In the rows, zero is written as 128.
Each path is a new rotation, seen through one point. The rows after it are directions, each followed by how far the rotation turns it, in degrees a step (0 if it stays put).
Each turn is a multiple of 5 degrees from 10 to 175, or 0.
Each row of a path follows its step; steps can be skipped.
Path 1:
step 0: [125 126 134 135 123 130 130 117 123 127 127 123 128 129 132 134 129 128
 131 142 123 130 122 144 126 128 123 126]
step 1: [130 127 121 128 118 130 125 122 129 120 128 128 120 133 122 129 123 118
 117 130 130 128 127 120 124 121 125 119]
step 2: [125 126 133 126 132 122 126 131 122 117 119 124 116 130 126 125 130 134
 136 135 134 134 135 129 129 130 134 123]
step 3: [112 137 118 133 127 125 126 126 133 121 124 127 125 132 135 137 128 128
 127 125 132 124 123 136 129 128 125 131]
step 4: [136 136 131 127 126 138 124 126 136 125 129 126 116 126 136 124 128 139
 122 131 127 134 128 129 127 122 124 120]
step 5: [116 123 126 129 126 131 126 118 126 127 119 130 132 119 132 129 123 130
 131 135 135 135 133 118 126 128 127 128]
step 6: [123 134 126 122 126 118 134 138 127 119 122 131 127 119 133 129 129 127
 127 126 119 130 128 131 119 116 125 125]
step 7: [127 132 120 113 137 133 131 116 128 125 131 123 122 126 132 126 137 130
 127 128 127 128 133 127 135 130 123 129]
step 8: [124 121 129 134 130 128 131 127 136 126 135 126 129 117 134 127 130 121
 131 127 134 145 126 135 123 131 121 126]
step 10: [131 128 139 122 131 126 133 120 118 127 119 120 120 121 124 134 135 124
 127 121 132 130 124 128 123 131 122 127]
step 11: [126 137 119 131 123 121 129 126 128 128 131 116 131 132 131 122 137 119
 134 131 134 134 123 127 129 122 132 124]
Directions:
[130 128 127 132 126 127 126 127 128 125 125 126 127 129 132 129 126 132
 126 125 129 127 129 127 128 127 133 129]
35
[125 129 124 125 129 127 128 130 124 124 131 128 126 128 126 124 130 128
 129 125 129 128 127 130 129 129 132 128]
80
[127 131 128 126 127 128 129 127 127 130 127 126 127 131 133 128 131 129
 130 126 126 125 125 130 127 132 125 127]
100
Path 2:
step 0: [133 129 126 132 132 123 134 137 136 119 119 132 122 128 127 135 124 136
 131 130 124 132 121 134 131 119 137 128]
step 1: [134 118 122 123 130 124 129 128 128 118 124 136 119 123 126 123 133 130
 122 127 127 132 132 128 129 127 138 139]
step 2: [131 131 126 122 131 123 130 122 133 125 130 127 127 126 138 132 136 139
 122 132 129 137 135 138 136 123 128 131]
step 3: [128 124 119 134 129 122 121 128 124 125 120 130 132 131 128 142 129 138
 124 124 129 135 134 129 133 131 137 127]
step 4: [129 122 123 126 135 117 135 128 137 121 123 131 127 121 125 141 133 123
 123 132 128 128 135 126 125 132 127 127]
step 5: [123 119 121 122 127 127 138 117 130 126 127 127 132 121 126 128 123 137
 128 128 121 138 136 129 124 127 127 128]
step 6: [131 125 124 130 135 137 126 128 135 119 122 128 133 122 134 133 124 136
 133 137 125 133 134 124 136 128 128 123]
step 7: [122 120 126 128 133 129 122 124 130 118 120 132 132 120 130 130 122 117
 127 121 127 131 134 136 134 130 132 133]
step 8: [119 125 126 124 128 124 134 128 127 118 127 132 120 125 138 132 127 130
 135 129 121 129 134 138 131 126 122 120]
step 10: [125 120 132 128 128 131 130 135 136 129 119 130 127 116 128 130 134 130
 128 133 134 122 137 138 132 124 132 131]
step 11: [129 116 128 129 121 130 134 134 124 125 127 131 129 124 130 129 130 134
 122 114 129 134 136 135 134 124 122 127]
Directions:
[126 127 126 129 128 122 132 129 128 127 127 128 125 129 125 129 127 126
 130 129 124 127 125 127 125 128 129 126]
85
[128 130 128 128 125 125 126 128 126 130 126 127 130 128 131 125 128 131
 128 131 125 133 128 126 129 126 125 125]
115
[130 127 127 127 126 129 127 127 131 132 127 131 125 127 128 131 129 128
 130 126 123 129 128 129 131 131 128 129]
0
Path 3:
step 0: [123 122 134 125 129 125 135 134 122 125 135 117 117 127 126 129 129 121
 126 132 130 128 129 124 116 136 119 126]
step 1: [123 127 127 141 127 126 128 127 129 125 126 132 126 128 115 123 133 121
 122 120 118 124 128 120 118 124 125 122]
step 2: [128 128 134 130 120 122 129 124 131 121 127 118 120 125 124 128 123 116
 124 122 135 116 127 130 135 127 121 129]
step 3: [130 120 122 129 128 129 135 130 130 123 117 131 116 127 124 121 132 123
 131 135 133 130 129 118 125 123 115 126]
step 5: [121 121 124 135 131 129 134 129 127 125 135 119 118 125 130 129 134 116
 126 128 129 125 129 133 115 129 121 128]
step 6: [124 126 131 136 125 124 135 133 134 133 124 126 126 130 114 120 131 121
 119 120 124 122 128 118 129 125 127 121]
step 7: [133 123 128 132 124 128 127 119 127 120 126 116 120 119 126 125 120 119
 130 123 135 122 124 121 128 126 124 131]
step 8: [130 133 121 127 129 125 138 132 134 121 124 133 115 131 121 123 134 122
 129 135 131 127 129 120 123 134 120 129]
step 9: [124 127 139 135 126 123 127 125 120 130 131 126 114 129 133 129 127 123
 124 128 120 122 126 115 122 129 123 125]
step 10: [124 125 116 133 126 124 134 124 126 124 134 126 122 125 124 126 134 114
 122 122 129 122 126 135 122 124 121 121]
step 11: [125 125 131 136 123 127 136 130 141 135 119 121 120 131 125 123 125 124
 126 126 126 119 132 120 134 125 121 127]
Directions:
[125 127 130 128 128 128 130 130 133 129 128 127 126 131 129 127 131 128
 127 132 131 128 130 131 129 131 126 132]
130
[129 131 127 128 130 126 129 127 128 129 131 124 128 126 125 130 130 128
 126 130 126 129 128 125 130 124 122 131]
0
[127 126 127 128 126 127 128 127 128 128 126 126 125 130 123 127 126 129
 130 125 128 130 129 130 132 124 130 131]
80
[128 130 130 127 124 125 126 124 126 125 126 132 127 129 129 127 130 129
 127 129 127 128 130 130 128 128 124 128]
55
[131 130 129 127 129 130 130 128 130 127 124 131 128 124 129 128 125 129
 130 128 133 129 127 125 131 128 126 129]
80
Path 4:
step 0: [122 122 129 121 135 133 117 125 135 128 129 127 134 124 127 126 129 132
 128 121 129 122 124 115 123 124 125 130]
step 1: [131 121 130 131 122 126 124 135 118 136 135 120 131 128 130 127 124 130
 132 131 123 136 139 133 128 125 135 128]
step 2: [130 130 123 117 126 127 135 133 134 114 123 133 128 133 122 122 124 127
 129 129 131 130 126 125 129 121 133 135]
step 3: [131 130 135 124 127 118 134 120 123 140 126 124 135 127 125 127 134 131
 126 124 136 122 128 131 123 131 129 123]
step 4: [116 126 124 136 128 129 127 129 120 122 128 134 128 128 133 126 131 113
 121 131 132 134 127 130 123 125 129 133]
step 5: [131 131 127 125 141 128 125 131 131 128 130 127 126 136 124 126 124 127
 135 126 131 123 130 135 136 141 121 128]
step 6: [136 123 130 136 131 125 123 116 126 128 128 133 127 124 134 126 126 135
 124 132 125 127 118 130 129 118 126 132]
step 7: [126 129 139 129 128 130 127 135 129 130 122 124 124 124 125 138 119 116
 136 121 126 133 126 122 126 127 127 127]
step 9: [126 123 129 126 127 124 125 134 126 128 130 135 139 128 119 127 131 129
 127 133 123 125 119 115 128 127 123 120]
step 10: [128 131 124 129 130 125 129 125 126 135 125 123 123 125 124 121 129 123
 124 127 114 133 143 131 121 130 131 132]
step 11: [130 133 127 126 124 127 127 134 136 120 126 126 131 146 134 128 125 127
 123 131 129 122 122 131 123 125 126 125]
Directions:
[123 128 130 129 126 130 130 129 130 130 125 129 129 127 129 132 130 127
 127 126 133 124 128 129 126 128 128 128]
85
[127 128 129 130 129 132 130 131 128 129 125 129 124 127 124 126 126 126
 127 131 129 132 130 127 128 129 130 128]
130
Path 5:
step 0: [126 142 136 128 134 124 132 123 124 137 122 131 126 127 129 124 125 123
 133 130 134 132 121 129 131 117 134 119]
step 1: [133 127 137 131 135 139 128 126 139 125 121 126 132 129 117 116 130 126
 122 130 129 134 128 131 137 129 127 128]
step 2: [125 129 127 122 124 126 120 131 136 126 122 130 131 135 139 128 123 123
 118 119 134 132 131 135 136 132 136 130]
step 3: [125 120 130 120 121 131 130 121 126 128 123 126 129 130 133 120 124 137
 130 131 132 114 138 136 125 125 129 132]
step 4: [146 129 123 125 129 137 126 127 122 136 133 132 127 127 134 133 122 121
 133 132 130 119 125 135 129 128 127 132]
step 5: [133 135 130 122 131 127 136 127 131 132 131 130 129 130 117 122 120 130
 133 115 131 126 117 132 117 125 132 123]
step 6: [126 132 135 120 147 133 130 128 126 124 130 132 122 127 131 117 125 125
 122 128 129 137 129 127 131 125 122 127]
step 8: [122 122 129 125 131 121 118 122 129 133 119 137 121 130 129 128 130 132
 129 129 133 124 133 139 125 136 131 139]
step 9: [137 128 131 129 123 129 120 124 111 126 126 116 127 130 127 123 124 123
 130 126 124 119 129 136 124 130 125 132]
step 10: [134 125 129 129 136 128 126 129 131 134 131 128 128 129 133 126 126 127
 141 114 125 117 116 123 132 128 126 127]
step 11: [134 130 141 118 134 127 128 124 125 131 135 129 135 127 126 125 130 129
 130 119 134 138 135 118 124 123 128 129]
Directions:
[128 128 130 129 125 127 126 124 129 125 124 127 130 125 130 126 130 126
 130 127 126 127 128 130 131 132 130 129]
55
[130 133 130 129 128 130 128 130 130 126 128 128 126 126 129 125 130 128
 132 126 131 131 127 126 128 129 126 125]
70
[130 127 127 129 130 132 126 127 127 130 128 127 130 126 129 127 127 125
 126 129 127 131 133 127 124 131 125 128]
145
Path 6:
step 0: [129 134 134 122 128 136 128 125 133 129 130 133 124 133 129 123 125 118
 132 127 119 134 127 127 133 123 127 119]
step 1: [120 144 131 133 128 130 132 124 124 131 132 134 129 130 128 126 129 131
 127 130 132 125 138 129 133 126 126 126]
step 2: [121 134 122 132 128 134 132 124 132 122 129 121 116 132 135 124 126 130
 130 132 132 123 123 131 129 129 134 128]
step 3: [131 128 129 139 123 126 127 127 132 128 139 129 124 120 129 129 132 123
 129 135 125 123 127 136 131 136 127 123]
step 4: [130 135 136 121 129 132 123 124 125 124 134 132 121 127 132 124 133 124
 136 129 117 130 122 128 128 124 127 128]
step 6: [117 137 130 130 128 128 128 130 133 123 127 114 124 132 133 120 128 126
 126 134 126 125 131 129 126 125 131 129]
step 7: [130 128 122 130 123 125 125 126 134 125 139 125 129 128 135 128 126 123
 133 134 131 122 131 131 134 135 121 122]
step 8: [134 140 131 126 127 126 123 130 122 126 126 131 122 131 135 124 132 120
 130 130 121 130 121 131 132 133 126 125]
step 9: [128 134 133 132 126 128 128 119 121 121 131 133 126 127 125 127 123 121
 125 124 131 123 130 129 133 117 127 119]
step 10: [119 138 134 130 136 126 135 124 129 129 130 119 123 128 125 118 123 126
 128 132 126 123 129 128 124 132 127 127]
step 11: [122 131 120 129 124 135 130 127 138 128 135 127 127 127 130 130 124 126
 131 133 120 122 128 128 133 132 125 117]
Directions:
[127 125 129 130 129 128 128 127 129 127 124 132 129 128 130 128 131 126
 132 127 125 131 128 127 130 129 123 127]
90
[128 125 130 131 127 126 127 129 132 128 129 125 128 130 127 128 126 131
 129 132 126 126 125 126 128 131 127 126]
90
[129 128 128 125 127 123 125 130 126 125 126 124 131 130 129 127 125 125
 127 128 129 127 129 127 129 128 125 126]
35
